50 stands for zero in the data rows.
Here are some numbered points:
tensor([60, 33, 44, 41, 60, 50, 78, 25, 63, 31, 55, 46]) 0
tensor([64, 51, 51, 50, 44, 46, 68, 77, 47, 93, 54, 63]) 1
tensor([55, 26, 40, 62, 46, 57, 79, 36, 43, 50, 67, 67]) 2
tensor([68, 36, 55, 41, 55, 70, 51,  7, 86, 18, 52, 43]) 3
tensor([62, 55, 56, 46, 47, 52, 59, 39, 71, 59, 50, 51]) 4
tensor([60, 24, 39, 34, 65, 43, 81, 24, 61, 28, 58, 44]) 5
tensor([57, 28, 38, 43, 79, 57, 76, 18, 78,  0, 52, 27]) 6
tensor([25, 69, 54, 58, 41, 38,  0, 96,  4, 75, 43, 56]) 7
tensor([54, 23, 39, 46, 55, 53, 77, 23, 60, 30, 61, 55]) 8
tensor([53, 19, 35, 34, 69, 48, 77, 19, 72, 15, 55, 38]) 9
tensor([66, 37, 49, 36, 63, 55, 80,  0, 46, 27, 55, 45]) 10
tensor([42, 74, 65, 56, 32, 47, 41, 77, 25, 99, 52, 63]) 11
tensor([56, 22, 40, 43, 59, 53, 80, 24, 55, 40, 60, 56]) 12
tensor([55, 26, 36, 50, 72, 57, 75, 23, 72,  0, 56, 33]) 13
tensor([65, 40, 29, 70, 49, 53, 67, 76, 40, 13, 51, 59]) 14
tensor([26, 67, 55, 58, 35, 46,  0, 73, 21, 93, 38, 49]) 15
tensor([17, 63, 61, 61, 33, 57,  0, 67, 25, 89, 38, 41]) 16
tensor([44, 74, 69, 57, 36, 51, 45, 55, 48, 99, 52, 58]) 17
tensor([47, 69, 63, 56, 43, 54, 47, 46, 55, 69, 46, 50]) 18
tensor([23, 68, 56, 57, 28, 44,  0, 62, 33, 91, 42, 53]) 19
tensor([59, 37, 41, 57, 61, 54, 80, 64, 53, 28, 57, 50]) 20
tensor([62, 61, 58, 51, 44, 50, 56, 67, 53, 88, 52, 59]) 21
tensor([63, 35, 43, 45, 59, 48, 80, 22, 53, 23, 57, 48]) 22
tensor([60, 56, 51, 47, 45, 39, 76, 28, 61, 51, 49, 45]) 23
tensor([26, 67, 50, 53, 33, 47,  0, 76, 23, 99, 40, 57]) 24
tensor([52, 23, 40, 55, 50, 59, 75, 24, 55, 33, 62, 61]) 25
tensor([28, 69, 50, 53, 32, 44,  0, 70, 39, 96, 42, 57]) 26
tensor([52, 69, 57, 58, 50, 69, 29, 68, 47, 36, 52, 47]) 27
tensor([65, 52, 51, 43, 51, 50, 69, 64, 42, 57, 54, 54]) 28
tensor([58, 54, 56, 50, 51, 47, 56, 64, 58, 70, 48, 54]) 29
tensor([53, 23, 40, 52, 50, 59, 76, 22, 55, 33, 61, 60]) 30
tensor([20, 67, 49, 53, 35, 41,  4, 94,  0, 74, 41, 59]) 31
tensor([65, 46, 47, 54, 50, 51, 62, 63, 62, 50, 52, 56]) 32
tensor([65, 35, 42, 42, 52, 44, 76, 13, 57, 14, 59, 50]) 33
New points follow, each followed by the numbers of its three nearest points above by angle, nearest first.
tensor([63, 48, 50, 43, 57, 56, 71, 41, 66, 40, 50, 44]) 0 6 5
tensor([53, 24, 41, 51, 54, 55, 75, 48, 71,  9, 55, 51]) 13 9 6
tensor([63, 34, 48, 45, 56, 60, 62, 33, 77, 27, 55, 48]) 3 6 13
tensor([54, 39, 35, 55, 59, 40, 99, 99, 48, 29, 48, 55]) 20 14 32
tensor([53, 38, 36, 59, 54, 39, 95, 85, 50, 48, 55, 61]) 20 32 28
tensor([60, 59, 52, 49, 49, 47, 70, 16, 71, 53, 52, 39]) 23 4 10
tensor([63, 46, 51, 50, 52, 49, 60, 53, 72, 50, 51, 54]) 32 4 0
tensor([52, 68, 63, 53, 42, 58, 52, 31, 73, 55, 48, 48]) 4 18 23
tensor([ 7, 61, 75, 67, 29, 69,  1, 58, 13, 91, 38, 37]) 16 15 19
tensor([47, 68, 67, 52, 41, 54, 50, 29, 69, 62, 46, 46]) 18 4 17
tensor([61, 57, 51, 53, 46, 52, 54, 55, 59, 52, 49, 53]) 32 4 29
tensor([63, 53, 55, 46, 49, 51, 60, 37, 75, 51, 49, 50]) 4 23 3
tensor([59, 35, 35, 63, 55, 50, 58, 36, 69,  0, 45, 46]) 13 6 9
tensor([61, 59, 60, 46, 44, 49, 60, 62, 58, 94, 52, 57]) 21 29 1
tensor([62, 53, 47, 53, 48, 51, 58, 61, 59, 52, 50, 55]) 32 29 28
tensor([63, 61, 59, 49, 47, 50, 56, 45, 68, 66, 52, 55]) 4 29 21
